Each path is a new rotation, seen through one point. The rows after it are directions, each followed by how far the rotation turns it, in deg/step (0 if it stays put).
Each turn is a multiple of 5 degrees from 10 to 175, or 0.
Each row of a path follows its step; steps can be skipped.
path 1
step 0: [-15  33   4  -6 -21 -13  -5  27   1  20   7 -12  21 -20  19  -2   4   2
  -6  25 -16 -13  20 -12   2 -13   4  -2  -6  28  -5  -6  27  22 -19   6
   2  -4 -13 -12   0  -6  19   2   9  21]
step 1: [ -2  21  14   4   8  -4 -26  -7  -6 -10   3   9 -25 -12  -1 -12  33  -8
  -9 -14  -7  18  -9  17  -5   6 -10 -16  16 -15  -4  -7  -3  18   1  -6
   2   0  16  36  12  -4 -29  19 -10 -27]
step 3: [-15  34  16   7  12   1   4  18   6  -8  18  28 -10   7   7  24  -4 -10
  14  -4  -7  11 -23  23 -12  -6  -6   8 -16  20 -19  -3  13  -8 -16  -3
  10  -7   2 -21   6 -25 -29  -1 -11 -16]
step 5: [-22  40 -13 -22  -5  20 -11   5 -13  10  16   7   9  16  20  -9  -6 -13
  -6   3  14  16 -29 -13  -9 -12   3  -2  29  -1  14  -5  16   9 -27  -8
  -3  -6  20   6   3  -3  -1  10  15  -2]
step 8: [ -5   3  -1  -9 -11  10   6   7  -7  -4  33  12  12 -43 -11  10   1 -30
   4  -6 -16 -10   7 -10   2 -24  -5 -18  -9   6 -36  -2   5   1 -11 -16
  -7   2  22 -16  16  -6   3  22 -17  11]
step 9: [  3  17   0  13   1  -8 -12  -1 -18   1   7 -19 -29  22  38 -13  25  17
 -11  -9   6 -14  -9   2  21  -4   3 -22  12  13  -3  -9 -15   6 -18  -6
  -5 -11 -17  35 -15  -5   5  -1  -2   9]
step 10: [-15  26  15 -14   9   3 -35   0 -10   2   9   0  23 -27   2   8   1   4
  12   2   6  14  24  -5 -12  -5 -12  -9 -20 -20  17  16  -2   4  -1 -10
  -5 -13  25 -23   0   1   9   9  37 -22]
step 11: [ 12  18  -3  23  -1 -17  16 -27   4  10 -11   9 -31   3  -2  -3  -2  17
   9 -13   8  -6  -3   6 -17  -2  -1   1 -25  12 -36  -7   7  19 -32  17
  19  -2  21  14   1 -15   2   8 -22   1]
step 15: [ -7  -1  -1 -21   3  13   8  -7   3  -5  -3  23 -11   7   8   6  -4   0
  -4   7   5  37 -19  17 -15 -10 -33 -24 -33   3 -11   0  10  27 -11  13
  -8 -27   1 -23 -15  -2   0  -3  17  -9]
step 16: [ -2  30  27  16   7  10  23  12  11  10  11   0 -13 -13   7  35  -3  -7
  -1   6   2 -21  11 -19  15 -11  26 -14   5 -12 -14  -1   6  16  -4  21
  17  31   7  12  12  -9  17   2 -15   7]
step 18: [-19   8  24   4   4  27  -2  17 -19  31  12 -14  10  -7   0  -2   6  15
   8 -17  -5 -10 -12 -12  12  27 -15 -14 -15  -6  -9  14   6  13  -3   7
  -4   0   9   1 -21 -13  25  46   5  -3]
Speeds:
[ -1  -2   3  -1   4   4  -3  -8  -3   6   1   1  -2   1  -9   5   2  -1
  -1  -1   7   2  -1  -7   6   1  -4  -8   2  -3   3   0  -1   6   8   5
  -3   1 -10  -3  -3   5  -2   4   6 -10]
130
[ -2  -1  -1  -6   2   2  -2  -2   2  -2   2   5  -6  -7   1   3   2   0
  -4   2  -1   0   3  -3   4 -10  -2  -3  10   9   7  -3   9   1   6  -1
   3   1  -1   8   2   1   3   2  -8   9]
90
[  0   1   3   4   5   8  -6  -3  -8   3   1   6  -2   2   1   1   1   6
   4   6   1  -1   3   1  -5   6   3   6  -4   5   2   6   2 -11   4   0
   5 -12  -2  -3   1   3   5   2  -6  -1]
95
[ 5 -6  8  7 -3  3  3  3 -1  6 -7 -1 -7  1  1 -6 -2  0 -3 -8  5 -6  6  1
  5 -1  1  1  8 -2  1  6  8  3 -9  0  3  0 -3 -4 -5 -3  6 -1  0  1]
155
[  2   1   2   0   2  -7   3   4  -9   2  -5   5  -5  -7   2   1   0   1
   7  -6   4   1  -1  -5   4   3   2   4  -4 -12   0 -10  -3  -2   0   4
  -4   0  -3   6   0   1  -2  -2 -11   4]
145
[  4   0   3   1   1  -2   2   3   7   3   2   7   3   0   0  -4  -5   6
   0   5   8   1   1   4  -5 -13   2   4  -4  -2 -12  -1   2   1   8   0
  -6   2  -7   1  -4  -4   0   5  -1   0]
90
[ -3   1   2  -2  -1 -11 -10  -2  -4   4  -1  -9  -3  -6  -6  -6   5   7
   2  -7  -2  -3   5  -1   0  -7   1   2  -9  10  -2   2  -1  -2  -3  -4
   0   2  -2   3   4   4  -1   2   2  -3]
35
[  2  -3   4   6  -6   7  -1   0  -4  -3   2   5  10   2  -4  -4  -3  -1
   5  -7 -11   0  -1  -2  -4   1  -9  -3   1   3  -1   0  -1  -1   1  -5
   1   5 -10   8   0  -4   1  -3  -5  -3]
65
